In the data rows, 128 means zero.
What is the hidden score of each row? Scores go from 0 to 30, and 15 is about the middle. The score is a weighted sum of the row's numbers plus the product of two more (or one squared), each taken from its middle value.
[121 158 170 150 103  83  84  83  91 103 102 107 102 123 121 109 116 126
 109 114 104  88  83  77  79  79 128 119 104 101 119 156] -> 17
[161 133 158 171 174 177 172 171 113  94 107 160 172 171 168 153 147 173
 169 161 138  92 120 122 125 155 132  87  84 143 158 170] -> 18
[122 140 147  95  88  96 118 154 172 178 178 151 115  92 107 150 147 101
  80  89 129 154 153 150 141 138  98 135 175 114  92 114] -> 18
[124 138 174 171 171 168 157 154 154 144 109 109 100 117 146 159 154 146
 134  87  88  95 108 132 143 160 111 106 109  98 131 173] -> 15
[ 89  95 118 144 131 108  91  93 147 172 105  93  88 116 128 135 113 148
 130 111 111 131 142 143 127 140 118 153 177 170  94  89] -> 20
[ 89  92  93  83  79  79  86  93 159 160 121  90  93 108 116 118  90  80
  78 125 140 158 135 118 102 101 153 169  86  86 146 148] -> 14
[103 117 118 102  86  84  88 114 175 174 148  93  83  78  93  89  86  87
  84  84 109 149 158 141 114 100 121 181 163  84  80  86] -> 8
[133 102 111 106 100 136 148 157 170 174 174 155 144 150 162 175 170 162
 153 170 172 167 158 161 164 167 180 151 140 168  92  97] -> 19
[175 165 145 129 171 173 175 173 138 115 164 168 173 178 178 169 175 176
 175 178 177 170 158 136 141 160 112 144 163 170 151 163] -> 18
[112 110 136 167 140 108  89  81 102 124 103  97 103 153 164 159 139 160
 169 177 163 110 113  93  89 103 143 119 150 142 169 166] -> 14
[110 117  97 120 117 127 128 123 107 114 149 162 163 162 153 166 164 151
 164 162  99  85  79  81  84  91 130  97  81 100 135  97] -> 21
[179 177 168 150 126 151 148 145  86  94 139 165 172 167 128  94 104 116
 128 164 163 110  90  79  84  91 146 156 141 156 148 136] -> 13
[158 168 176 125  86 100 106 112 104 126 157 158 108  85  82  78  81  84
  91 100 125 106  95 104  96  86 180 172 134  95  85  95] -> 13
[168 172 179 176 176 173 174 154  91  91 128 172 163 160 118 118 143 144
 159 164 161 120  92  98 132 143 148 126 141 143 135 172] -> 10
[ 87  88  88  97 107 100 104  95 129 123  89  92  96  89 116 107 102 110
 125  94 142 172 170 168 166 160 157 181 174  93  83 100] -> 17
[161 156  99  94 119 151 174 164 141 107 160 174 170 167 137 125 136 157
 166 145 165 177 169 163 161 141 182 179 136  81  85 154] -> 5
[103 131 142 172 157 125 104  91 118 130  89  95 100 151 159 139 114 125
 121 111  83  83  90  88  87 100  89  92  86 101 142 159] -> 15
[151 154 126  80  81  81  89  88 113 158 146 112 107 117 110  93  82  82
  80 109 125 124 104  88  82  98 114 151 131 149 131 100] -> 16
[ 92  90 111 150 167 167 167 150 116  94 118 151 158 164 177 178 179 178
 177 150 100  81  95 120 146 122 143  92  83  81 117 139] -> 20
[ 98  86  79  97 135 112  94 117 154 151  91  90 125 160 173 162 155 137
 139 121 134 177 169 147 134 150  94  87  97  96 121 179] -> 22
[147 168 161 144 150 160 164 142 100 103 139 155 141 119 114 118 147 118
 130 112  95  90 104 104 100 103 105  97 118 128 155 150] -> 7
[ 91 106 168 169 160 117  91  93 113 105  86  95  81  78  77  80  79  78
  80  77  77  77  99 129 148 148 128  90  83  79 103 145] -> 20
[ 89  77  77  90  86  81  88 109 172 174  96  90  85  92 114 121  91  87
  82  82 109 179 179 172 148 152  93 108 116 122 110 156] -> 26
[107 117 127 157 136 107  93  85 102 137  95 100 103 142 123 125 111 116
 132 141 127 124 110  97  93 108 136 163 172 157  99  95] -> 21
[ 96 101 152 174 166 139 115 114 161 169 102  85  83  89 100 114 102  98
  87  80  86 119 129 154 155 164 105  92  84 112 133 145] -> 14
[138 120  95  92  96 122 104 114 115  98  79 102 112 130 139 112  82  87
 110  98 115 129 108 102 100 103 121 154 181 131  96  89] -> 15
[119 120 149 172 173 153 118  85  97  89  81  85  98 103 103  91  93 119
 150 105  84  86 124 114 123 147  87  85 127 112  94 148] -> 13
[163 154 135 158 169 170 167 168 173 165 112 102 132 164 166 127 118 128
 135 162 165 170 161 154 163 173 177 104 122 157 174 177] -> 11
[105 110 111 106  96  93  98  98 168 162 102 100  88  94 112 100  79  94
 107 136 163 176 163 163 152 148 146 179 174 143 123 107] -> 11
[114 118 102  88  95  84  89  85  84  85  88 100 108 137 132 109  86  78
  84 112 111  92  81  79  79  84  98  90 108 131 149 139] -> 16
[ 84  86  83  99 126 127 118 116 129 128 116 103 112 125 130 112 118 141
 143 136 163 169 178 164 157 145 155 178 172 140 103  98] -> 14
[165 143 117  87 100 120 143 128 109 121 164 172 175 175 162 166 166 175
 175 171 150 127 119  93  96  93 128  90  99 101 117 152] -> 10
[ 84  77  84 113 159 165 152 131  98  89  82 107 141 160 166 171 179 175
 173 168 125 140 163 172 175 166 157 117  84  89 126 139] -> 21
[ 98 108 135 160 155 125  99  97 138 158 126  90  83  94  89  80  84  96
  87  80  86 135 156 159 146 140 105 149 118 135 123 102] -> 22
[ 98  90  97  88  88  81  86  88 134 172 149 114 108 126 105 103 102  96
 116 118 147 167 160 134 105 107 137 149 181 159  85  88] -> 15
[ 89 101 158 169 157 131 115 124 132 158 132 109 102  87 114 116 109 114
 121 111  91 102 120 123 141 147 103 121 150 114 142 113] -> 18
[168 140 120 144 160 167 167 178 152 124 126 155 163 175 160 146 134 157
 164 173 177 177 169 172 173 178 178 153 168 176 176 154] -> 13
[163 143 145 150 152 167 172 157 131  99 144 153 161 146 110 146 159 162
 137  98  90  95 131 148 145 140 123 162 129  84  96 111] -> 13
[105 117 172 165 159 137 147 119 143 139 144 114 103  89 109 152 170 150
 143 121 113 104 115 143 159 157 100 163 159 164  92  91] -> 17
[163 151 138 151 160 170 172 176 170 162 135 153 172 171 175 162 138 116
 144 141 133 147 144 134 143 150 137  92  88 156 169 148] -> 14
[140 113 140 169 173 177 164 166 175 163 141 129 151 176 177 178 171 168
 173 170 147 156 161 157 157 176  96  92 125 164 174 177] -> 20
[175 172 165 101  83  96 126 149 148 146 172 156 132  89  84  78  95  85
  89 109 158 151 138 136 105  91 136 154 158  98 112  86] -> 4
[158 159 115  83 103 146 158 137  86  83 165 175 173 153 109 118 136 157
 157 168 167 115 117 106 109  94 178 158  93 101 115  93] -> 12
[156 140 167 157 160 170 175 176 163 158 164 163 149 128 164 175 179 166
 164 171 136 142 151 175 173 174 111 106 179 176  96 102] -> 21
[ 85 104 113  85  84  81  84  83  84 110  93  88  85  82  82  85  81  78
  78  93  91  95  88  86  79  82 148 122  93 121 103  82] -> 20
[ 92  92  84  78  79  79  88  81  93 108  84  95  90  92  91  82  77  78
  80  80 106  92 108  95  86  84 118 144 120  89  82  82] -> 11
[159 149 104 101 126 163 169 168 132  92 149 167 175 160 139 128 164 153
 159 164 165 158 161 173 159 136 136 153 154 140 140 147] -> 7
[100 129 163 174 147 137 142 159 173 176 162  95  85  78 103 137 111  82
  78  78  79  85  99 114 137 145  89  97  86  93 135 113] -> 12
[175 172 170 171 169 168 164 173 161 169 174 151 172 178 173 175 173 173
 166 161 147 138 153 148 139 150 105 104  93 112 178 181] -> 12
[108 108 143 151 141 108  98  90 113 146  89 100  90 101 107 105 111 121
 127 145 161 169 145 138 132 147 137 163 118 166 146 166] -> 22
[133 133  99  80  84  96 133 147 109  92 126 143 132  98  82  84  81  98
  85 102 122 156 170 159 152 127 125 154 174 147  83  86] -> 18
[ 94  99  81  88  93 122 142 152 156 135  93 102 114 144 157 141 102 100
 105 150 172 177 170 170 163 157 166 179 177 143  96 120] -> 25
[ 87  86  86 143 135 136 120 124 125 105  86  86 102 128 143 135 113 105
 121 125 129 115 104 114 109 134 173 181 158  95  89  84] -> 14
[ 85  85  84  90  84  84  81  86 100 147 109  86  91 101 109 112 127 126
 134 102 100 120 126 111 100  91 102  87  81 122 115 122] -> 15
[177 174 156 132 154 168 172 176 165 128 167 170 165 130  85  85  86  96
  93 121 127 133 138 161 157 150 146  87  88 166 171 145] -> 11
[ 84  83  79  83 103  93  96  91 120 133  81  88  86  82 112  94  93 114
 102  98 127 174 176 164 161 157 100  94 134 164 165  97] -> 17
[175 174 174 150 155 167 175 171 129  99 171 177 172 151 109 152 159 160
 152 118 122  95  97 131 137 129 112 112 118 163 124  91] -> 14
[ 87  86  88 106 112  96  91  81 100 103  84  93 115 142 148 139 125 139
 144 130 117 122 111 102 105  94 137 128 115 156 142 116] -> 19
[115 124  84  85  86 101 131 142 129 119 149 160 151 141 139 144 127 137
 144 146 165 160 151 147 127 112 132  95  90 161 178 156] -> 14
[124 111  93  83  83  86  93 102 141 149 144 129 122 117 112  96  86  96
  93 116 168 167 161 136 105 100 180 181 166  95  85 104] -> 11
[161 177 127  88  88  93 116 100  79  82 134 170 166 151 127 100  95 100
 137 166 170 106  85  84  86  84 141 174 181 156  99 106] -> 18
[163 175 174 101  96 101 123 123  86 107 165 170 163 123  87  94  97 121
 141 168 159 133 111  98  89  82 182 181 147  91  89 104] -> 17
[ 78  79  84 106 135 105  98  86 116 131  81  85  88 103 102 102 102 109
 107  84  84 142 165 161 152 141 103  94  93  84 144 106] -> 28
[107 101 142 169 174 175 155 157 143 130 100 110 117 155 160 135 141 148
 137 102  91 104 145 145 163 162  94  85  84 114 160 163] -> 9
[172 156 154 123 155 175 175 164  90  92 162 177 177 162 150 135 148 164
 153 150 147 108 117 122 116 108 134 153 165 105 124 145] -> 11
[119  97 118 174 176 170 126 130 122 128  95 100 153 169 178 178 177 178
 178 171 150 140 158 123 127 167  94  90  97 126 176 181] -> 18
[112 102 156 178 174 167 174 166 159 121 119 136 131 144 164 177 173 175
 171 123  86  79 122 159 168 162  91 129 172 150 114 100] -> 12
[158 165 133  87  84 117 125 104  79  82 126 165 163 126  85  93  93 103
 118 143 143  90  85  82  86  79 159 158 133  91  83  81] -> 15
[128 131 113  94  81  81  83  85 104 140 128 127 117 137 118 118  98 105
 127 161 161 151 119  95  79  87 177 172 136 154 142 148] -> 22
[107 120 138 122  90  89  86  90 125 128  82  81  79  91  91  80  77  78
  78  80  86  85  83  82  79  81 112  90  83 128 117  98] -> 12
[175 154 152 132 122 139 165 163  95  96 149 175 165 148 128 152 170 160
 157 164 165 156 124 141 134 129 109  94 115 175 171 163] -> 24
[156 154 156 127 124 119 113  85  82  92 157 167 165 130 135 134 163 155
 166 153  93  79  83  82  79  84 107  99 133 103 103 125] -> 12
[117 142 145 127 114  93 108 104 132 155 167 151 148 146 132 155 136 150
 150 166 147 131 120 111 105  94 177 181 177 110  85 102] -> 27
[ 80  85  97 158 154 134 126 147 168 163  84  80  81  92 112 105 111 100
  94  78  81 131 172 173 171 173  98 101 118 150 128 125] -> 11
[170 172 142  94  90  89  94 100 143 169 178 156 158 148 128 112  98 126
 128 157 175 161 128 114  82  93 130 172 181 159  98 102] -> 18
[140 122 106  94 128 129 142 142 152 169 176 167 172 151 153 175 179 176
 175 166 163 172 176 170 163 138 173  92 100 128 155 181] -> 13
[115 117 129 171 173 155 120 131 177 172 111  97 107 164 173 177 157 150
 148 127 104 133 117 134 136 164  93  88 108 171 169 152] -> 16
[108 122 131 129 114  93  91  86  77  94  81  95  95 126 121  80  82  85
 116 155 150 102  92  89  82  91 182 178 134 112 126  98] -> 16
[112  90  97 141 169 163 167 173 172 149 116 105 105 105  91 118 154 159
 119 107 113 176 179 179 179 174 152 162 179 171 114  97] -> 6
[136 149 145 108 114 165 164 149  84  87 155 170 156 117  87 130 159 141
 103 111  86  85  85  98 112 103  94 113 124 128  87  84] -> 16
[161 126 131 164 176 175 174 168 163 119 165 170 177 175 178 175 175 178
 177 159 115 136 169 166 161 166 161 160 131 124 137 139] -> 18
[168 175 177 158 164 172 169 171 131 108 165 172 146 105  89 116 143 151
 144 132 104  94 133 150 163 112 107  87 104 163 128 156] -> 12
[158 159 143 113 133 163 170 176 168 139 174 174 166 166 157 169 170 159
 152 137 138 144 151 147 154 134  96 122 172  91  87 145] -> 9
[105  88  97 148 136 117  81  88 102 133  79  85  95 159 166 139 118 139
 146 159 152 145 131  97  96 136 121 112 136 143 178 154] -> 15
[ 85 115 147 111  88  81  83  85 134 167 125  88  81  80  89 125 122  94
  84  94 100 106 108 104 102 103 155 106  99  88  89 150] -> 23
[168 174 170 125  98 112 130 147 116 112 148 136 151 146 143 109  91  87
  94 139 172 144  92  89  93  93 180 176 141 117 126 138] -> 21
[108 120  99  80  84  89  84  91 109  98 135 134 110  98 107  98 131 126
 130 139 159 158 142 127 112  93 143 171 174 161 137 123] -> 11
[131  99 102 162 176 175 169 164 161 140 141 133 149 167 168 155 166 173
 166 148 109 163 174 179 175 174  87  94 163 147 144 159] -> 7
[122 108 122 171 178 177 177 171 154 123 128 150 153 160 159 166 175 175
 159 132  97 119 163 175 171 173  98 112 168 140  99 127] -> 12
[133 151 136  88  88  86  88  86  79  78 105 146 139 144 102  87  93  91
 105 116 120  85  79  81  79  79  86  87 104 154 130 145] -> 18
[ 92 131 110  81  81  83  83  91 127 156 148  90  86  82  87 102  90  84
  80  78 117 126 119 109 100  89 161 137  93  86 114 116] -> 15
[177 179 179 171 171 172 175 176 161 162 178 174 170 123 112 121 150 135
 134 132 145 129 153 154 171 155 144 106 147 145 162 175] -> 9
[105 104  99  83  86  84  89  85 134 153  96 100  95 133 134 112  90  98
 135 170 174 179 154 141 116 133 112 153 175 178 158 113] -> 20
[ 82  79  84 111 114  83  84  81 111 110  84  85  81  92 112  93 127 144
 107  87  77  95 110 118 109  98 112 124  84  86  87 147] -> 7
[117 104 170 172 173 158 125 126 134 167 125 102 102 103 139 141 159 162
 160 116 100 135 161 168 164 171 121 108 138 166 174 163] -> 23
[129 151 147 102  88 103 110 105  93  98 139 145 108  89  84  84  90  82
 100  89  97  94 113 109  98  91 157 128 106 133 114 100] -> 17
[175 161 136 116 119 148 150 149 147 142 171 158 170 144 134 116 129 118
 130 137 143 160 151 139 123 108  93  88  97 161 178 172] -> 15
[147 149 113  94  90  96 111 131 140 142 162 160 161 157 157 171 157 144
 162 166 168 149 128 129  98 107 136 112  90 136 176 175] -> 20
[172 142  95  92  95  95 101 126 170 165 174 148 165 159 169 123 107 134
 159 178 179 179 176 143 118 131 182 176 116 121 151 129] -> 11
[114 122 111  92  84  89  94 111 116 135 151 151 139 110  91  87 104 110
 128 121 145 144 144 123 129 117  98 104 125 173 128  93] -> 13
[173 168 133  97  88  95 130 143 154 162 172 167 172 176 173 159 145 159
 146 178 177 169 142 111  95 108 128 167 175 178 176 113] -> 13
[ 89  94 122 160 157 108  98 109 165 158  93  80  79  80 116 109  86  85
  77  80  79  86 111 111 125 143 139 101  95 112 142 111] -> 28
[158 149 160 127 141 156 167 168 123  98 137 172 168 139 116 128 155 157
 157 164 149 149 128 161 152 157 102 113 124 171 171 129] -> 19
[166 122  81  85  98 105 118 145 150 137 164 158 165 176 178 171 152 164
 171 173 179 179 169 136 130 122 116 122 116 150 165 181] -> 17
[166 151 133 116 135 161 170 176 177 172 167 158 158 167 160 166 132 141
 135 109 136 170 170 170 168 157 118 156 156 129 108 118] -> 14
[158 179 177 148 110 141 162 149  98  85 153 172 144  94  77  85 114  91
  89 114 100  83  79  95 112  91 166 158  86  88 119  97] -> 15
[105  88 124 172 167 155 121 109 100 105  79  92 107 125 134 125 113 119
 116 107  83  81  85  91 104 129  91 106 115 110 119 147] -> 14
[107 129 152 134 102  88  91  93 131 156 160 115  91  94 118 144 161 148
 114 125 122 126 119 111 107 112  93 115 159  96  87 148] -> 19
[166 142 136 139 160 175 177 176 148  89 146 170 170 171 166 148 166 151
 159 153 161 160 154 152 155 157 164 142 156 166 158 161] -> 10
[108 106 147 174 174 168 142 102  84  89  89  93  91 119 107 127 134 148
 107 102  79  79  88  97 116 136  87  85  86 112 144 118] -> 15
[179 170 167 153 160 165 172 176 179 158 169 168 163 155 148 160 131 134
 130 155 161 170 153 147 155 150 144 144  91  98 174 179] -> 11
[124 156 140  92 107 103 115  93  79  82 125 170 143 100  93  93 120 144
 148 159 145  83  88  89  93  89 114 171 138 110  96  89] -> 14
[147 145  92  95  86  95 108 105 115 142 174 167 168 164 160 162 155 160
 168 178 177 177 144 113 102  96 152 119 133 173 180 131] -> 19
[151 154 110  94  86  83  93  95 109 133 164 156 156 153 130 112 125 118
 139 150 147  99  95  88  79  81 100 106 143 175 123  93] -> 12
[140 138 126 108 131 132 150 163 177 176 151 127 151 164 171 171 148 139
 148 173 175 176 158 157 164 171 134 156 172 168 178 136] -> 16
[101 131 151 160 131 105  94  86  86  91  82  88  81  78  78  77  77  76
  77  77  79  83 104 122 125 100 173 108  79  82 112 145] -> 22
[177 179 179 178 173 168 169 154 136 151 172 155 160 148 139 159 157 153
 157 145 113  94  86  93 104  98  96 113 141 114 151 173] -> 5
[177 175 101  87  84 136 148 159  98  98 169 174 175 146  85  84  98 110
 112 145 142 158 151 143 120 100 168 126 150  89 124 109] -> 7
[ 85  83  86 104 126 151 147 131  82  80  79 112 143 123 125 121 127 139
 116 121  84  83  92 111 118 124 164 135 122  86  89  81] -> 19
[100  94 106 157 162 165 148 168 173 165 103  92  93 119 160 148 161 105
 125  94  97 129 151 161 166 171 103 162 175 175 130 123] -> 11
[ 85  81  77 102 135 136 110 149 165 174  98  90 107 144 171 169 168 169
 159 143 159 179 179 179 179 176 168 151  99  91 160 170] -> 15
[108 138 135  97  93  84 104 142 175 179 157  93  79  83  82  84  77  78
  85  78 131 170 178 177 157 147 178 163  91 145 149 113] -> 18
[ 84  88  81  78  79  88  93 104 113 137 111  98  93  83  89 102 111  96
 100  86 140 158 145 150 148 147 182 174 120 121  90  91] -> 19
[126 151 170 162 167 165 177 168 148 130 139 165 153 148 148 169 173 166
 139 137  97  81  97 127 161 147  87  94 106 178 137  93] -> 25
[177 177 156 136 128 146 160 157  97  91 134 162 168 105  87 107 104 100
 121 114 115  97 110 104 104 107  98  88  99 170 133 107] -> 16
[117 115 152 164 141 100  89  88 157 169 146 102 108 148 141 159 127 134
 146 116  99 115 104  89  84  93 100  99 145 168 156 109] -> 15
[ 91  79  83 104 135 132 125 121 140 108  81  86 107 162 171 157 123 125
 150 141 147 154 145 143 145 160  91  88  83 133 176 157] -> 16
[149 165 154 120 102 117 143 137 102 110 162 162 151 105  94  98 104 103
 105  89  93  92 101 118 112  91 134 160 154 114  85 116] -> 15
[122  97 111 162 166 143 108 111 143 149 105  88  93 148 159 130 131 164
 155 132 111 152 161 148 143 166  91  95 166 175 156 129] -> 11
[101  85 113 157 171 148 111 105 172 178 134  92 108 126 175 162 166 169
 164 141 150 176 170 170 161 166 111 122 140 168 174 138] -> 12
[166 167 145 125 119 119 101 112 138 160 137 115 148 157 144 121 111 112
 137 109 136 122 126  98  95 107  94  81  83 100 172 172] -> 7
[177 172 176 160 154 163 170 169 156 142 176 170 175 167 159 168 173 168
 164 164 145 124 136 145 137 148  94  81  86 143 178 166] -> 13
[168 161 110  81  84  95  98 109 107 119 125 155 163 171 143 114  98 107
 125 164 177 163 117  89  80  84  96 115 170 178 162  95] -> 12
[172 167 154 153 166 173 172 176 136  96 171 175 172 150 110 130 159 157
 139 148 133 124 165 166 173 169 123 113 136 150 140 139] -> 13
[170 172 168 139 100 115 106 114  91 103 141 150 154 135 102  85  82  76
  85 103 131  92  81  84  77  82 175 172 152  88  83  84] -> 20
[165 174 172 165 171 173 174 173 161 139 151 167 170 167 169 168 163 162
 148 136 122 104 106 106 121 155  89  88  99 138 165 172] -> 11
[ 84 104  93  90  84  89  83  86  97 110 119 110  91  78  85  89  95  96
  87  82  97  86 106  98  98  82 166 119  83  84 103 102] -> 17
[170 167 154 113 135 161 175 173 115  91 149 177 175 159 134 134 129 139
 152 168 163 122  92  98 118 120 134 108  90 135 172  88] -> 10
[ 98 102  88  80  81  84  84  86  97 114  86  95 115 139 152 121  93  89
  98 134 159 110  92  81  82  86 146 163 166 149  99  93] -> 19
[ 84  79  93 134 131  95  91  91 136 156  91  93  81  98 107 135 132 143
 109  93 115 140 151 150 146 145 112 162 159 112 114  93] -> 28
[151 175 160 137 117 115 116  88  81  96 171 174 172 167 153 160 175 168
 177 177 170 117  90  86  86  79  96  92 100 150 169 173] -> 14
[103 133 149 125 107 124 138 124 100  99 144 150 136 101 125 127 145 107
  85  77  81  77  79  82  86  84 109 171 115  88  82  86] -> 19
[144 115 106 153 162 143 121 114 156 165 162 107 137 141 150 121 145 164
 168 152 159 176 174 163 170 159  93  92 140 173 162 161] -> 5
[136 124 129 118  95  83  81  91 168 172  86  83  79  96 121  78  77  76
  77  84 131 167 104  93  87  93 107 153  99  84  90 132] -> 10
[124 135 138 153 136 144 143 150 150 142 123 110 108  92 119 112 107 121
 114 145 131 145 156 157 161 164  84 103 174 107 115 161] -> 21
[175 179 176 174 171 163 175 176 179 179 178 174 170 157 162 164 131 125
 107 157 165 163 165 157 152 150 169 138 134 154 174 177] -> 23
[110 104  99  88  93  93 108 133 172 174 172 131 131 151 166 173 163 164
 127 141 150 174 172 164 154 141 171 101  90 164 149  91] -> 23
[107 131 174 176 167 160 167 173 175 178 155 117  90  76  77  96 147 107
  82  78  81 120 163 179 177 176 130 156  84 105 158 159] -> 6
[151 172 174 174 164 167 165 159  88  82 130 155 114  80  80  93 136 130
  94 100  81  81  86 114 155 126 161 122  88  82 107 172] -> 11
[ 78  77  77 136 157 160 142 140 165 156  88  88  96 141 168 178 177 173
 159 103 118 177 178 173 179 173 173 137 100  95 130 163] -> 10
[ 78  77  79  92  96 101  91 107 159 155  77  80  83  78  87  87  91  76
  80  77  77 115 124 152 159 145 159 156  97  79  80  79] -> 13
[ 84  83  84 136 171 160 162 135 156 119  84  98  90 123 164 166 170 164
 152 136  97 158 161 177 171 176  94 106 143 173 167 127] -> 10
[ 84  77  77  78  81  86  88 104 132 147  86  85  86  83 107 112 107 100
 102 102 109 145 170 163 155 164 168 138 102 114 126  97] -> 19
[179 174 165 137 150 177 172 163  84  87 171 177 177 164 143 159 163 173
 171 164 109  94  88  98 114 103  98 146 111 101 140 156] -> 17
[131 135 151 176 174 175 169 166 140 105  96 133 156 166 171 171 175 162
 166 148 111  86 117 134 157 167  96  92 136 176 169 161] -> 14
[ 84  77  88 116 117  95  96 107 170 151  79  80  86 105 153 152 111  96
 105 136 167 170 156 157 155 162 146 128 125 159 162 134] -> 17
[ 98  94 106 130 100 100 104 140 179 178 174 105  93  98 127 169 141 150
  96  86 138 172 169 166 166 160 114 146 131 142  94  95] -> 20
[170 159 177 178 176 170 169 154 179 179 172 122 146 171 171 160 171 171
 168 168 170 172 172 164 161 171 169 151 129 170 178 181] -> 14
[144 138 127 108 102 132 131 105  84  80 132 162 163 142 128 157 171 173
 173 175 159  99  97  91 105  93 157 158 179 122  96  97] -> 12
[175 172 174 178 169 168 174 178 177 172 167 153 168 173 171 171 164 164
 159 157 165 156 158 164 159 174 153 128  97 157 176 175] -> 15
[ 87  85 101 123 128 101  96  91 143 165  86  86  83  92  94  80  84  80
  82  77  93 138 149 118 123 134 114 176 140 107  89  84] -> 19
